[[117 146 145]
 [151 111 126]
 [151 111 127]
 [104 137 119]
 [123 116 103]
 [135 119 122]
 [134 121 122]]
|
[[134 135 123 104 151 151 117]
 [121 119 116 137 111 111 146]
 [122 122 103 119 127 126 145]]

[[119 126 130 127 129 129 140 130 129 134 121 134 125]
 [121 132 127 123 155 124 141 135 128 127 129 129 131]
 [129 125 130 130 130 124 115 130 131 127 121 132 125]
 [129 127 129 127 125 129 121 131 130 125 122 125 133]
 [121 126 126 129 144 126 126 138 128 127 123 128 131]
 [123 128 123 129 117 127 123 121 127 127 134 129 120]]
|
[[123 121 129 129 121 119]
 [128 126 127 125 132 126]
 [123 126 129 130 127 130]
 [129 129 127 130 123 127]
 [117 144 125 130 155 129]
 [127 126 129 124 124 129]
 [123 126 121 115 141 140]
 [121 138 131 130 135 130]
 [127 128 130 131 128 129]
 [127 127 125 127 127 134]
 [134 123 122 121 129 121]
 [129 128 125 132 129 134]
 [120 131 133 125 131 125]]

[[147 135 120]
 [136 126 141]
 [114 155 111]
 [123 135 110]
 [123 117 113]
 [146 118 136]
 [116 132 131]
 [125 144 120]
 [136 125 147]
 [133 144 149]
 [148 126 116]]
|
[[148 133 136 125 116 146 123 123 114 136 147]
 [126 144 125 144 132 118 117 135 155 126 135]
 [116 149 147 120 131 136 113 110 111 141 120]]

[[119 140 134 135 141 134 140 136 128 134]
 [116 150 128 125 131 124 123 130 135 119]
 [108 148 132 132 143 137 104 129 114 130]
 [102 157 128 153 152 124 103 135 129 108]
 [109 156 147 139 137 147 114 127 114 125]
 [102 141 133 136 150 135 138 134 142 110]
 [124 140 128 122 138 149 123 148 129 108]
 [103 149 150 152 131 148 142 127 131 117]
 [125 142 131 122 134 133 103 145 138 117]]
|
[[125 103 124 102 109 102 108 116 119]
 [142 149 140 141 156 157 148 150 140]
 [131 150 128 133 147 128 132 128 134]
 [122 152 122 136 139 153 132 125 135]
 [134 131 138 150 137 152 143 131 141]
 [133 148 149 135 147 124 137 124 134]
 [103 142 123 138 114 103 104 123 140]
 [145 127 148 134 127 135 129 130 136]
 [138 131 129 142 114 129 114 135 128]
 [117 117 108 110 125 108 130 119 134]]

[[116 121 137 130 129 138 138 128 130 153 115 117 141]
 [127 125 131 129 127 147 139 137 134 125 126 122 136]
 [126 137 139 133 124 141 134 131 122 122 123 124 125]]
|
[[126 127 116]
 [137 125 121]
 [139 131 137]
 [133 129 130]
 [124 127 129]
 [141 147 138]
 [134 139 138]
 [131 137 128]
 [122 134 130]
 [122 125 153]
 [123 126 115]
 [124 122 117]
 [125 136 141]]

[[125 139 140 142 140 121 120 140 135 138]
 [121 130 125 130 124 131 137 127 125 123]
 [105 137 140 133 137 131 132 141 117 130]
 [117 150 148 149 149 122 119 149 143 146]
 [116 140 137 141 137 117 118 138 137 135]
 [109 145 146 144 147 117 114 147 132 142]
 [127 121 118 126 118 122 124 118 118 117]
 [106 157 152 155 153 117 115 154 140 148]
 [121 131 133 133 132 112 114 133 134 132]]
|
[[121 106 127 109 116 117 105 121 125]
 [131 157 121 145 140 150 137 130 139]
 [133 152 118 146 137 148 140 125 140]
 [133 155 126 144 141 149 133 130 142]
 [132 153 118 147 137 149 137 124 140]
 [112 117 122 117 117 122 131 131 121]
 [114 115 124 114 118 119 132 137 120]
 [133 154 118 147 138 149 141 127 140]
 [134 140 118 132 137 143 117 125 135]
 [132 148 117 142 135 146 130 123 138]]
